(in the rows, 128 means zero)
One turn moves each row of this set onto another row. After a few examples, where does it send each row asked below?
seba: [138 121  86 118 138  94 117 151 158  91 140  98 115 128 137 109 129 136
 121]
Kode: [146 126  73 108 141 140 111  90 121  97 138 119 160 130 133 112 114 161
 117]
Nezu: [172 132 116 138 121 132 103 108 147 121 135  95 150 118 134 123 118 119
  98]
mefet: [162 122  98 116 133 122 110  90 143 160 128 164  82 144 134 134 141 150
 137]
nesos: [146 137  56 109 142  83  88 109 143 143 125  97  93 155 117 131 148 145
 116]
dudom: [136 153  90 141 122  76 129 127 145 171 146 129 125 127 117 131  95 169
 120]
met: [144 121  91 116 128 104 101 102 133 160 168 140 123  84 132  92 132 131
 107]
nar: [154 130 131 133 135  77 124 113 117 154 161 128 103 126 128 110 129 130
 116]
Gem: [133 124  76 153 129 137  94  88 158 110 141 147 119 102 115 128 111 148
 114]
tova: [129 112 100 133 163 127 106 125 123 154 114 145 114 135 136 156 109 156
  93]
kun: [125 117  77 137 154 108 106  92 111 131 111 132 127 171 108 141 128 151
 119]
Dozol: [153 141 119  98 130 105 102 121 161 141 142 128  80 123 142 137 114 128
 145]
gaki: [109 138  86 139 114 113 114 122 107 140 164 122  99 153 126 148 140 152
 104]
gik: [140 104  93 110 142 102 141 133 133 145 149 100 144 124 161 130  84 152
 118]
kuv: [143 128  81 120 150 131 109 127 111 138 136 166 132 128 142 142 117 183
 111]
ruru: [162 127  84 116 107  98 130 130 119 173 153  96 122 143 135 107 148 130
 121]
Gubu: [122 137  62 131 129  99 120 112 150 115 157  82 120 121 122 109 110 162
  92]
vope: [184 135  84 144 132 117 103 104 118 115 145 100 147 115 114 116 109 134
 132]
vefan: [155 116  69 112 110 109 117 126 130 180 150  95 126 124 134 103 147 122
 115]
Kerof: [169 128  96 128 137 117 148 113 159 147 128 113 130 120 137 115  79 173
 119]
rer: [123 119  80 108 133 138 100 101 139 120 119 155 152 150 139 129 149 154
 102]
dola: [139 109 109 125 158 126 114  99 129 107 110  97 135 152 127 131 107 128
 109]
dit: [152 117  88 127  95 103 103  99 127 160 162 122 135 143 139 139 151 109
 137]
Vorob: [145 134 118 158 129 115 117 108 147  94 138 145 108 141 122 141 118 148
 126]
pup: [137 127  90 117 126  95 109 153 173 161 130 149 133 102 136 121 114 138
 127]
pilun: [146 116  88 117 146  89 113  65 173 136 130 150 103 144 141 135 118 166
 122]
Mika: [140 101  79 109 145 105 135 131 132 146 150 102 145 116 158 127  83 152
 122]
rirap: [147 149  67  89 120 103  93 114 160 133 139 113 115 150 144 123 165 158
 101]
Fena: [148 117  78 131  96 104 100  91 125 166 162 117 134 139 133 138 146 110
 134]
meli: [152 127  86 118 127 130 108  73 146 171 134 159  87 136 132 133 135 158
 120]
pidi: [171 114  92 122 147 120 137 126 166 143 118 119 129 110 138 111  84 156
 129]
kunop: [112 111  66 119 125 129  90 141 125 133 151 140 106 121 134 135 151 127
 119]
nivaz: [143 158  80 105 119 113 101  85 150 157 165 122  93 106 128 130  99 160
 129]
riked: [135 139  47 112 127 113 103 101 112 122 136  95 142 160 114 129 129 151
 134]
Zota: [126 124  86 100 122 128  99 120 148 122 116  95 143 163 139 136 145 120
 108]
zizag: [150 113  84 112 147  92 110  72 174 130 130 158 107 139 145 131 122 163
 131]

pilun goes to gik
rer goes to Kode
Where do these go?
mefet goes to pidi
rirap goes to kuv
Dozol goes to pup
kunop goes to Gem

One turn moves each row of this set onto another row. After a few examples, where does it send each row asked below?
Rogug: [141 151 130 132  96 169 113 122 124  88 141 106 148 134 111]
Bunug: [148 176 101 139 115 133  92 103 127 105 106 123 123 117 150]
kagel: [134 166 140 139  77 143 129 126 129  96 127 105 148 118 138]
Sono: [147 133 110 157 119 159 139  96 159  95 171 130 159 110 131]
sise: [101 156 119 155 118 135 119 130 146 114 109 146 159 106 156]
Sus: [113 165 127 157 128 137 138 128 165 114 117 138 153 107 163]
Kogip: [113 126 165 145 107 148 129  89 129 118 133 132 148  75 153]
zuz: [119 127 121 130 144 177 104 115 138 138 135 141 109 102 115]
noku: [120 131 118 142 139 174  99 107 108 121 152 153 141 107 116]
pog: [125 152 115 133 127 178 109 101 117 136 135 133  98 100 108]
Vuf: [123 161 112 139 136 138 125 135 139 105 130 159 168 130 141]
Savu: [148 149 129 100 118 135 163  85 134 136 150 141 128 128 121]
bedi: [ 95 133 104 146 114 163 102  71 167 134 129 134 145 106 140]
tum: [166 149  97 135 129 141  90  82 138  90 125 134 136 116 142]
morog: [121 166 124 139 150 145 126 138 158 102 121 144 132 120 164]
gudis: [160 144 114 141 137 155 105 114 137  99 114 137  99  97 149]
Bup: [155 178 120 115  92 136 132  86 116 132 151 137 129 128 132]
gafuz: [159 154 123 116 113 138 158  82 152 138 141 120 130 145 132]
Mipak: [146 184 120 109 109 139 151  95 131 138 139 142 124 133 126]
Zevo: [150 153 112 115 140 146  98  91 139 101 110 142 100 105 148]
miku: [124 130 176 129 116 138 137  95 117 108 138 120 147 101 157]
fod: [148 154 123 107 110 141 124  78 129 135 154 152 159 143 123]
zabe: [127 119 163 134 107 153 135  79 125  92 124 111 134  97 152]
seti: [146 127 132 150 132 146 169  85 142 115 161 133 132  98 150]
tafi: [126 146 154 113 100 158 147 119 119 117 121 108 132 139 122]
mekim: [100 138 127 134 116 162 111  76 173 157 126 130 142 115 134]
tafa: [132 155 122 130 137 135 132 117 166 112 107 161 137 119 170]
visep: [136 142 109 150  98 164 144  76 147 123 177 128 132  96 125]
Fezu: [121 159  95 141 131 166 105  95 113 138 146 148 112 108 121]
dev: [135 159 146 113 102 156 141 107 134  93 133  92 126 138 127]
fof: [101 142 128 133 128 179 116 106 182 134 125 130 134 136 144]
zuta: [135 129 152 128 108 137 112  84 115  93 136 148 170 100 151]
Pip: [122 132 137 124 136 180  91  94 124 143 128 142 105 111 133]
maf: [151 118 133 148 120 146 154  84 162 115 160 109 136  94 135]
nifoz: [109 135 136 130 134 154  97  94 180 142 118 129 144 125 154]
bazut: [153 174 118 131 124 133 107  95 126  96 104 132 110 100 158]
tekes: [151 138 108 151 117 152 150  73 161 124 159 128 122  86 131]
govid: [113 134 119 130 115 164  88  80 165 115 126 123 167 138 135]
tasu: [121 169 154 128  89 155 124 117 136 103 114  93 136 126 135]
Todop: [111 129 149 139  85 141 131  82 137 115 140 137 164  87 151]

Savu goes to zuz
Bunug goes to Bup
tum goes to fod
Where do these go?
tafi goes to gudis
Sus goes to tasu

One turn moves each row of this set onto another row. After a few examples, where does it send each row asked below?
Gaz: [111  93 129 119  80 121 134 121 108 118 142 128 135 113 132]
redar: [124 154 162 110 156 111 143 123 127 162 118 117 127 139 121]
sugo: [115 123 147 112 155 141 162 172 127 130 120 139 137 128 111]
nevan: [114 126 158 128 107 146 125 132 131 133 133 139  97  85  93]
toput: [114 123 144 114 161 140 156 173 128 122 133 141 133 125 109]
Kav: [133 122 151 143 134 145 157 151 135  91 138 104 135 118 104]
virul: [104 131 165 135 119 142 130 121 124 135 139 141 119  90  86]
netas: [124 140 141 101 150  98 118 134 129 136 116 113  88 142 133]
pira: [115 144 151 107 157  96 127 123 121 144 112 113 110 150 129]
lavam: [131  98 111 122 103 131 110 113 104 144 142 145 119 143 123]
sebi: [109  95 131 122  82 120 136 119 107 118 142 128 141 115 131]
mef: [141 140 138 120 119 132 118 140 152 126 136  97 174 114 130]
Fil: [123 120 139 106 148 143 154 181 134 124 121 139 117 121 116]
mizol: [108  95 131 123  86 119 134 118 106 116 148 129 142 114 130]
Komad: [139 120 146 138 127 147 154 158 139  89 135 104 122 115 108]
Lif: [136 148 154  98 138 116 139 136 135 163 104 114 101 134 130]
kevab: [137 130 121 151 116 122 108 118 104 165 132  96 132 143 123]
lili: [140 129 111 151 123 121  95 125 108 149 152  99 116 136 122]
fom: [119 122 138 109 156 141 152 179 131 118 133 140 121 121 112]
rotut: [146 138 129 117 118 133 109 147 156 118 145  98 157 108 132]
difa: [126 100 114 126 109 129 112 108 101 144 146 145 128 145 119]
pubi: [120 142 140 105 160  94 116 131 126 129 130 116  93 143 129]
feli: [132 153 142 107 164 109 121 138 136 133 153 122  92 125 123]
kemi: [109 129 159 132 117 143 125 127 128 129 146 141 105  86  89]
Fedo: [113 125 163 127 102 147 131 129 130 143 119 137 106  89  93]
ped: [121 157 154 114 171 107 132 124 127 143 148 121 121 134 116]
gelo: [114 144 147 109 164  94 121 123 122 135 127 115 108 147 126]
pib: [143 126 117 145 108 124 104 125 110 164 126  95 118 139 128]
lekeg: [109  94 128 122  87 119 132 120 108 113 151 129 136 113 130]
Geda: [142 118 150 135 119 150 158 159 139  97 121 101 121 117 110]
Kuzul: [145 126 111 144 112 123  97 129 112 154 139  97 108 135 128]
famal: [146 138 137 116 112 134 118 144 154 129 128  96 166 113 133]
nusof: [141 147 141  97 143 115 124 145 141 145 126 118  80 125 130]
Kofon: [122 141 148 102 147  98 125 129 126 145 105 113  99 147 133]
daniz: [138 120 155 138 121 149 164 153 136 103 115 101 134 121 108]
seb: [141 141 134 121 123 131 113 142 153 119 147  99 169 111 129]
Matad: [106 128 168 132 110 145 135 121 124 144 123 138 121  93  89]
miro: [148 137 132 114 110 134 112 149 157 124 133  96 157 109 135]
ranim: [133 122 156 143 130 146 164 148 133  99 126 102 143 122 104]
vuram: [120 120 145 107 147 144 160 177 130 131 114 137 127 125 115]
kam: [111  93 127 120  82 120 132 123 109 114 147 129 133 111 132]
Suda: [128  99 111 125 107 129 108 111 102 142 148 145 121 143 120]
dak: [129  98 113 122 102 131 113 111 103 149 137 144 125 145 122]
Zova: [135 131 118 154 126 119 102 118 104 155 148  99 131 141 120]
savob: [127  99 115 125 105 130 113 108 101 149 139 144 130 146 121]

Matad goes to kemi
pira goes to pubi
toput goes to Fil
Where do these go?
Lif goes to ped
rotut goes to famal
pib goes to Zova
sebi goes to lekeg
dak goes to difa
Kav goes to Geda

One turn moves each row of this set onto another row. After a few examples, where does it send each row asked below?
Nazu: [ 82 148 125 123 120 140 110 126 154 135 162 128 116 118 168 121 112 101
 103 139 121 109 109]
gise: [ 94 142 120 109 122 138 108 133 146 134 160 114 116 133 177 111 117 102
  95 149 112 121 112]
meram: [126 100 113 116 130  91 108 104 147 136 125 107 171 112 148 151 128 156
 146 120 129 111 166]
bim: [ 91 132 121 121 138 138 110  94 149  97 168 113 119 112 160 137 124 103
 108 131 133  99 130]
rifen: [146 130 152 145 140  89 114 149 157 144 151 102 149 113 167 143 126 101
  98  97 152 103 137]
Nak: [110 123 151  76 139 108 140 110 127 116 140 108 160 100 131 152 149 123
 134 123 106 152 131]
Rolo: [112 100 115  87 124 102 147 112 141 117 179 120 155 120 126 141 113 117
 133 140 148 153 118]
mag: [108 115 135 102 125 115 105 118 127 126 139  91 166 105 135 180 130 119
 121 165 127 140 123]
Godo: [137 112 137 140 130 114 127 162 145 138 151 138 131 172 165 122 113 123
 125 108 119  97 147]
sivon: [112 115 135  98 128 119 108 129 121 124 154  90 173 104 130 173 131 114
 119 159 123 139 115]
ligol: [123 127 127 134 120  93 141 113 161 152 141 109 133 114 173 196 114 133
 136 133 119 107 134]
rap: [113  99 110  95 132 103 126  96 145 113 166 111 166 110 122 149 117 125
 133 132 146 150 135]
kono: [130 102 128 114 121 112 123 174 134 136 151 111 159 152 132 109 111  98
 122 145 109 118 104]
sako: [ 97 130 112  99 102 121 112 149 142 129 138 142  98 124 144 127 133 113
 155 126 143 115 157]
zuket: [130 102 134  94 126 102 157 156 146 136 163 140 135 148 144 106 118  95
 126 121 122 132 103]
Nev: [114 112 109 142 129 118  93 110 136 140 137 110 135 158 141 142  92 148
 118 117 126 103 140]
Lidon: [ 91 125 117  97 122 133 116 106 134 113 138 133 103 114 164 149 151 120
 142 135 136 105 154]
bupu: [123 151 132 126 122 109 107 161 171 163 119 127 141 135 159 117 132 132
 131 110 136 111 156]
vol: [106 122 157  76 133 102 150 118 126 114 132 108 151 110 130 138 145 122
 138 130 101 153 128]
deno: [129 101 122  85 119 103 149 152 150 137 166 139 136 137 137 114 111  94
 134 133 127 137  98]
zumed: [132 118 106 125 137  94 111 121 148 142 128 108 172 123 148 143 132 159
 141 105 121 106 167]
remak: [134 124 160 125 155  95 113 102 153 124 152 102 168 104 164 150 133 122
 101 101 142 123 148]
rofu: [147 109 144 130 129  87 138 162 141 128 138 133 113 145 162 130 126 112
 120 101 116  77 124]
leru: [109 124 156  81 144 104 137  97 136 114 137 109 155  97 139 154 147 120
 123 122 116 154 131]
lafu: [110 124 108  85 105 117 115 154 145 121 146 127  91 141 148 125 127 106
 145 134 141 125 156]
Tud: [123 123 155 144 114  93 115 111 113 140 119  99 101 124 166 163 124 126
 113 120 112 108 122]
Kuned: [109 116 137  97 128 118 108 142 119 123 147  90 175 117 125 157 128 113
 112 165 124 134 109]
nuv: [120 119 122 140 117  91 151 121 174 161 137 117 123 117 177 163 101 123
 136 122 115  98 127]
dok: [127 110 153 100 113 101 148 168 127 141 129 118 133 141 147 116 133  99
 139 138  90 130 110]
pofug: [109 136 130 126 113  99 101 138 129 103 139 100 118  94 136  91 139  98
 121 110 117 100 131]
nokov: [118 128 121 103 116  92 110 138 131 100 136  92 109 107 144  88 138 100
 116 118 106 106 126]
Fel: [114 144 120 144 108  94 135 126 182 163 131 119 126 116 172 116 108 128
 129 120 110 102 120]
vilom: [132 120 141 110 146  96 118 110 132 130 140 136 111 139 150 138 129 132
 106  76 155 113 140]
Lapu: [134 107 132 151 117 102 131 149 131 147 142 127 129 148 180 119 120 127
 117 124  96  86 117]
bimi: [127 114 137 105 124 118 113 174 136 134 150 106 160 142 129 116 112  90
 120 150 108 129 101]
Fab: [126 114 150  91 114 102 145 156 128 137 131 119 138 130 142 104 135 101
 145 134  88 144 113]
zube: [117 117 143 119 129  99 130 102 162 142 137 110 139 108 171 201 114 127
 128 140 129 111 135]
veb: [127 121 120 127 134 101 114 142 152 161 113 118 162 131 159 123 134 149
 139 101 118 103 168]
Zirid: [143 138 151 133 153  91 119 121 153 134 158 105 160 108 169 158 137 119
  96  94 144 114 139]
Bami: [107 122 124 127 121 120  91 114 118  91 142  94 125 103 147 124 151 110
 129 130 131 101 157]
lal: [142 141 135 143 111  76 115 158 171 143 138 108 124 107 154 126 123 102
 117 108 152  97 127]
zofen: [112 101 112  89 128 107 138 104 141 117 177 114 163 110 124 154 116 122
 138 134 137 151 126]

Zirid goes to ligol
lal goes to Fel
Where do these go?
lafu goes to nokov
bimi goes to deno
zuket goes to dok
vol goes to Kuned
Nazu goes to sako
vilom goes to Tud
Lidon goes to Bami
sivon goes to zofen
nuv goes to veb
leru goes to mag
meram goes to remak
Godo goes to rofu

